Rotation paths and how fast each direction turns (degrees each step)
Each turn is a multiple of 5 degrees from 10 to 175, or 0.
Each row of a path follows its step; steps can be skipped.
Rotation 1:
step 0: 16.6; 13.4; -0.4; -26.1; 31.8; 13.5; 20.7; 6.5; -5.4; 1.2; -3.7; 2.3; -8.8; 14.8; 64.4; 2.9; 6.9; 6.4; -21.7; -15.4; 4.7; 5.3; 1.4; 5.1; -15.6; 8.7; -15.7; 6.0; -32.2; -28.4; -6.4
step 1: -24.7; -12.0; -23.4; 20.5; -26.8; 29.0; -9.5; -3.9; -2.2; 38.0; -4.5; -27.5; -9.6; -12.8; 17.2; 19.9; -10.3; 15.6; 12.0; -26.7; 0.4; 27.8; 14.0; 36.1; 14.8; 21.0; 3.4; -7.5; 1.6; 10.6; -5.4
step 2: -30.8; 11.8; -23.5; -2.8; -11.0; -2.5; -17.3; 17.9; 0.5; -19.4; -18.7; 17.7; 19.0; 32.8; -11.4; -22.0; -14.9; -12.8; 19.2; 6.8; -42.4; 20.6; -17.6; -5.4; -29.0; 14.2; -7.9; -9.8; -27.9; -8.3; -11.8
step 3: 11.8; 1.1; 1.3; -21.4; 6.1; -23.1; 14.6; 1.6; 11.0; 10.5; 0.0; -10.8; -31.8; -9.2; 29.0; -10.1; -17.5; -2.3; 8.2; 7.4; 1.3; -1.8; -10.4; 35.4; -31.1; 24.9; -0.3; 41.9; -4.0; -31.6; 34.5
step 4: 3.5; -2.7; 1.9; 47.7; 8.0; 20.3; -7.1; -30.4; -2.2; 30.0; 14.9; -4.7; -26.5; 20.3; 21.3; 19.4; -10.7; -21.6; -21.9; -25.4; -20.3; 9.6; 9.2; 0.0; -14.8; 9.7; 10.9; 2.1; -23.5; 22.5; -14.8
step 5: -44.8; -1.4; -18.0; 15.7; -11.2; 13.1; 0.6; 0.9; 22.2; -23.3; -29.0; -14.7; 3.2; -22.1; 31.9; -32.2; -5.9; 0.0; 19.5; 9.5; -3.7; 13.4; -1.0; -11.7; -8.0; -11.8; -31.9; -5.8; -26.0; 25.0; 12.6
step 6: -17.0; -18.8; 20.7; 14.1; 18.1; -3.9; -0.5; 37.8; 3.2; -5.2; 5.4; 23.5; 6.0; -11.9; 14.3; -0.9; -6.9; -37.7; 9.8; -1.5; -26.6; 13.2; -9.1; 39.2; -13.1; 24.8; 4.4; 15.1; 33.9; -25.2; 12.7
step 7: -4.1; -3.4; -8.0; 13.2; 12.7; -5.2; -26.9; 12.0; 13.4; 16.9; 23.4; -26.8; -48.0; 15.9; -4.8; -5.3; 16.4; -6.1; -16.3; -10.6; -22.4; 6.5; 14.8; -5.8; -8.1; -33.0; -5.6; 26.9; -32.5; -27.8; -10.6
step 8: -15.6; 17.8; -22.9; -4.1; 4.6; -3.6; -4.5; -1.1; 19.7; 29.6; -16.6; 7.3; -30.1; -9.7; 31.3; -26.3; 10.4; -30.9; 14.7; 0.1; 3.7; 12.8; 11.5; -19.6; -1.1; 10.3; 10.1; -21.0; 12.4; 46.9; 20.3
step 9: 22.3; 11.9; -5.1; 16.7; 23.6; 18.6; -6.4; 26.0; 8.0; -17.1; -4.9; 9.2; 44.8; -16.0; 46.1; 16.7; 13.4; -16.3; 1.4; 0.5; -27.2; 32.1; -10.2; 7.1; 3.6; -5.0; -1.6; 5.3; -14.1; -18.5; 8.8
Directions:
-1.5; -0.4; -2.0; -12.6; 14.3; -7.7; -4.7; 0.1; -0.8; -2.3; 9.2; -3.6; -9.5; -1.6; -8.3; -1.1; -5.0; 3.2; -11.0; -15.9; -5.3; -12.4; 3.5; -9.3; -7.9; 9.2; 2.7; 7.5; 0.6; -3.9; 8.1 | 95
-5.2; -10.2; -3.6; -8.4; -6.5; 11.7; -11.9; -5.9; -0.1; 2.2; -3.8; -12.8; -4.5; 8.0; -9.4; -6.8; 1.6; -8.3; 9.9; 2.9; -5.5; -6.1; -4.8; -13.8; 2.0; 0.7; -2.4; -8.1; -3.6; 13.2; -1.9 | 120
17.8; 10.1; 7.3; 5.2; 4.2; -1.0; 9.6; -13.5; -3.1; 6.0; 2.5; -1.4; 2.2; 0.2; 6.4; -7.3; -1.5; -3.5; 4.8; -1.3; -4.3; -0.6; -0.8; -9.2; 8.5; 0.4; 6.6; 4.7; -13.0; 9.6; 14.6 | 80
5.2; -1.0; 4.6; -3.6; 5.0; 13.4; 10.3; 13.8; -4.8; 13.6; 1.2; -8.5; 4.2; -6.4; -8.4; 12.9; 1.5; -2.6; 3.0; 1.5; -0.7; -2.9; -0.2; 4.2; -11.2; -3.0; -1.0; 15.3; -4.2; 9.4; -6.2 | 120
-8.3; 1.0; -14.1; 3.7; -6.8; -12.3; -0.3; 7.4; 3.6; -3.4; -1.3; 7.7; 18.2; -7.6; -3.9; -0.1; 8.0; 2.9; 2.9; -5.8; -1.1; -0.4; -4.5; -4.3; -9.4; 1.9; 5.0; -0.9; -5.8; 16.8; 9.3 | 110
Rotation 2:
step 0: 1.3; 0.2; 1.6; -16.3; 34.8; 28.4; -23.3; 40.0; -18.1; -2.1; -18.2; 7.6; -33.2; -29.8; -14.4; 3.1; -0.4; -19.8; -30.5; 9.2; 11.0; 13.6; -30.0; -46.2; 22.4; -28.0; -5.3; 4.2; 8.9; 18.8; 15.5
step 1: 10.3; 14.9; 50.0; 3.2; 20.5; 7.2; 25.7; 12.2; -35.4; -25.5; 2.5; -17.8; 15.0; -15.1; 20.6; 9.9; 12.7; -9.1; 24.2; 0.4; 5.0; -57.5; -5.9; -9.2; -39.1; 22.3; 6.9; -1.8; 22.9; -13.0; 5.0
step 2: -28.3; -11.6; 39.4; 12.4; -13.1; 41.4; -18.3; -1.7; 15.1; 2.5; 5.3; -1.1; -25.4; -31.4; -13.7; -22.7; 16.5; 29.3; -14.1; -18.5; 16.4; 24.6; -41.1; -9.4; 10.0; -18.9; 3.2; -26.8; 34.0; 21.2; 4.9
step 3: -7.1; 4.2; 42.7; 37.6; 16.3; 24.6; 40.4; -5.6; -40.6; 15.2; -3.2; -7.9; 30.0; 21.4; 24.9; -16.1; 18.4; -10.8; 0.7; -21.3; -4.1; -16.8; 26.6; 5.6; 8.4; 0.7; -1.3; 22.3; -13.2; 21.3; -31.3
step 4: -3.4; -7.3; -0.7; -7.6; -11.4; 13.6; -5.2; -18.8; 18.1; 13.9; -3.9; 9.4; 5.6; -13.1; 16.6; -11.3; 5.3; 38.5; -48.3; -12.5; 40.1; -20.7; -22.7; 27.8; 24.5; -12.0; 4.6; 12.5; 2.2; 34.2; 54.7
step 5: 4.2; 32.9; -12.3; 59.3; 12.7; -29.5; 19.1; 22.4; -31.6; -3.1; -32.8; 5.6; 14.2; -22.4; -14.1; 1.6; 3.7; 3.2; -17.4; -15.5; -4.1; -24.6; 38.1; -9.4; 3.0; -17.9; -28.5; 2.1; -4.8; 27.3; -12.7
step 6: -24.7; -0.8; 17.1; -10.5; 5.8; -29.4; -25.5; -18.2; 11.7; -6.6; -24.6; 5.2; 16.5; 10.2; -8.2; 15.4; -5.8; 81.1; -5.3; 1.3; -9.6; -36.5; -27.2; 4.1; 7.6; 14.3; 20.2; 2.1; 5.8; -5.3; 20.5
step 7: -12.7; 21.7; -26.5; 36.1; 28.0; -17.4; 29.6; -12.5; -2.6; -10.7; -30.1; 28.5; 13.1; -16.7; -12.2; -38.1; -13.0; 5.6; 25.8; -20.1; -4.1; 32.5; -3.2; 12.3; 7.0; 1.7; 10.3; -39.4; 4.1; 10.1; -36.9
step 8: 4.8; 14.4; 7.8; -41.1; 2.2; -22.1; 11.5; -4.2; 9.5; 4.0; -28.0; -23.2; -13.0; 57.5; 32.4; 3.2; -2.3; 41.1; -23.0; 12.6; -12.9; 14.0; 1.0; 16.2; 12.9; 22.6; 29.8; 11.8; 2.5; 22.7; -17.3
step 9: 10.3; 35.0; -34.6; 0.0; 5.6; -12.0; 35.6; -5.0; 9.4; -13.5; 0.0; 24.8; 3.7; -25.4; 10.4; 35.3; -11.8; -25.1; -19.0; -17.8; 11.8; 15.8; -35.5; 13.9; 18.6; 2.8; -1.1; -40.9; -40.4; 6.5; -9.5
Directions:
3.5; -4.4; 7.2; -1.3; 2.6; 3.3; -5.4; 7.5; -6.5; 4.8; -2.6; 3.6; -4.0; 14.6; -3.9; 17.9; 2.7; 5.3; -6.5; -3.6; -9.1; -0.4; 5.6; -14.1; 12.2; -3.7; -0.5; 5.1; -2.8; 1.6; -16.0 | 135
-6.7; 7.1; 13.1; 12.9; -3.4; -2.9; -6.9; -6.1; 4.1; -6.0; 11.5; -8.4; -1.0; 0.0; -13.3; 2.4; 1.3; 4.5; 3.2; 3.7; -12.6; -4.3; -0.2; -6.3; -1.3; 1.3; 0.6; -18.1; -9.3; -3.7; 5.2 | 85
6.1; 1.2; 8.5; -0.9; 4.4; -7.7; 5.1; 1.2; 2.2; -8.0; -2.3; 2.9; -10.0; 7.6; -0.7; -10.4; 12.5; 5.2; 14.4; -8.1; 4.6; 5.5; -8.9; -6.1; 2.2; 2.4; 5.8; -4.0; 15.0; -13.5; -6.5 | 65
3.0; 0.4; 4.5; -12.3; -7.9; -3.8; -15.5; -0.4; -2.9; -1.1; 2.5; -4.1; -3.7; -5.6; 2.3; -2.7; 4.1; 15.3; 6.8; 4.6; -1.5; 14.6; -10.6; -2.9; 5.9; -1.4; -1.3; 10.8; -5.7; 12.8; 10.1 | 170
-12.5; -4.2; -2.0; 2.2; -11.4; -2.8; -2.4; -1.3; -4.3; -4.3; -6.2; 1.0; 0.6; -16.8; -3.9; 13.7; 1.9; 7.2; 2.8; 2.6; -0.2; -4.0; -8.4; -2.0; -14.2; 3.6; -7.8; 6.8; 8.6; -7.8; -13.9 | 80
Rotation 3:
step 0: 31.8; 18.1; -20.0; 15.0; 4.2; -10.4; 12.1; -19.9; 17.6; -21.6; -38.7; 19.9; -12.9; -1.3; 25.8; -27.6; -16.4; -21.6; 3.8; 4.8; 15.2; 26.0; -18.6; -16.4; -6.1; 21.1; 0.7; -22.8; 33.7; 0.8; 1.3
step 1: -7.9; -36.7; 10.1; -25.4; -23.6; 26.9; 20.8; -22.3; 4.4; -6.9; -10.4; 13.1; 12.5; -27.7; 3.0; 11.8; -2.8; 0.1; 5.3; 30.9; 3.8; 18.8; -2.2; 6.2; 4.4; -2.8; 42.9; 8.8; -36.9; -25.5; -9.6
step 2: -6.5; 19.5; 15.4; 3.4; -15.9; -20.2; -14.4; -15.7; 7.7; 4.0; -4.8; 0.2; -34.0; 47.5; -7.1; -4.4; -11.9; -5.4; 33.1; -33.4; -19.1; 11.4; 2.7; -9.3; 23.9; -32.2; 23.4; -8.2; -12.4; 17.8; -16.0
step 3: 11.3; 40.4; -20.4; 9.5; -0.2; -5.3; 24.8; -12.8; 30.8; -28.9; -1.3; 24.1; 14.8; -39.1; 6.4; 1.8; 2.2; 23.3; -3.8; -5.9; 24.9; 8.9; -27.9; -22.6; 6.5; 7.9; -2.0; -8.2; 6.0; 8.9; -30.9
step 4: -13.1; -45.5; -0.5; 11.4; -14.0; 7.6; 6.7; -5.6; -7.0; -3.5; 9.0; -21.7; 0.1; -1.8; -14.7; -13.2; -5.3; 15.5; -14.5; 26.7; 7.6; 21.4; -5.1; 14.6; 2.3; -29.4; 41.6; 42.6; 7.5; -0.3; -26.6
step 5: -7.1; 29.4; 6.0; 6.1; -25.4; -25.5; -6.0; -11.0; -8.2; 11.3; -23.1; 7.2; 1.4; 23.7; -42.8; 22.3; 15.0; 8.1; 23.6; -20.3; 3.8; 8.3; -8.7; 5.5; 1.5; -25.5; -32.0; 9.0; -23.2; 33.6; -4.0
step 6: 1.3; 28.3; -23.4; 11.3; 35.6; -1.2; 16.8; 7.3; 2.9; -21.4; 53.5; -21.2; 7.8; -10.9; 4.5; 2.0; -0.7; 19.7; -1.6; -4.1; 35.6; 7.5; -35.2; -10.8; -26.4; -9.9; -10.0; 1.3; -4.4; -13.9; -11.4
step 7: 22.2; -22.7; 4.4; 8.8; -7.9; -7.4; 4.8; -8.1; -19.7; 17.9; 9.8; -32.3; 2.9; 4.7; -19.5; -5.3; 26.3; 9.3; -42.3; 20.3; -4.8; 31.5; 28.1; 39.1; 4.9; 7.8; -3.5; 15.1; 18.1; 17.2; -23.8
step 8: -5.7; 17.2; -14.0; 24.3; -17.4; -1.4; -25.6; -18.9; -30.1; -1.8; -5.6; 0.0; 28.8; 21.6; -13.4; -4.0; -17.1; -21.6; 23.0; 8.3; -0.5; 3.3; -30.2; 18.5; -15.0; 0.3; -43.8; -3.0; -25.5; 3.5; 31.1
step 9: 33.4; -1.9; 1.4; -13.7; 34.9; 4.2; 29.5; -0.6; -10.4; -25.7; 39.8; -22.2; -13.0; 6.4; -13.2; 39.2; 11.6; -6.5; 3.1; 12.4; 4.3; -1.1; 9.7; -12.5; -19.8; 0.7; -2.9; -36.7; -7.7; -30.4; -1.5
Directions:
-3.0; 4.2; 0.7; -6.3; -8.4; 6.9; -11.7; -1.2; 8.5; -3.1; 0.7; 4.7; -2.5; 4.8; 5.2; 4.3; -3.1; 3.6; 15.1; 18.9; -1.3; -2.3; 5.7; -5.1; 8.5; 2.2; -3.4; -1.2; 9.9; -6.0; -17.2 | 35
2.7; -6.8; 0.6; -3.7; -1.4; 9.5; -4.1; 3.9; 8.6; -0.9; 2.3; 16.8; -7.4; 0.7; -2.3; -7.8; -3.0; 4.6; -9.2; 8.8; -0.9; 2.1; -4.8; 17.7; -16.7; 1.1; 1.5; -3.5; -0.7; 13.6; -3.3 | 110
1.8; -8.3; -6.6; -11.3; -2.6; 2.7; 0.9; 2.1; 7.5; 0.0; -1.6; -1.9; -6.2; 11.9; 0.0; 7.6; -11.8; -6.6; -12.2; -6.5; -0.1; 13.1; 1.6; -8.1; 10.8; -1.2; -15.4; 6.6; 2.3; 10.5; 2.1 | 140
-7.4; 14.9; 8.6; -6.7; 5.3; 0.3; 3.8; 7.3; 11.2; 5.3; 20.3; 0.6; 0.0; 0.2; 4.0; -8.0; 10.4; -8.1; -3.9; -10.7; -0.9; 5.6; 2.8; 0.5; 4.5; -2.5; -1.5; -10.2; 0.1; 1.1; -9.0 | 100
-4.5; -11.0; 2.6; 9.3; 0.5; 5.7; 2.9; -3.2; 3.2; -12.0; -2.0; 11.3; -2.9; -12.4; -5.2; -1.1; -5.2; -2.4; 4.3; -10.9; -9.6; -3.6; -0.3; -11.3; 11.5; -7.7; 10.4; -6.0; -2.5; 10.8; -8.6 | 35
11.7; 4.4; 7.0; 0.1; 2.5; 11.5; 3.2; 13.1; -8.6; 2.0; 3.9; 0.9; -3.5; 6.2; 5.7; 5.0; -1.3; 4.1; 15.8; -3.2; 5.1; 2.6; 6.7; -7.5; -4.5; 5.7; 3.3; 7.2; -17.3; 12.0; -1.1 | 100
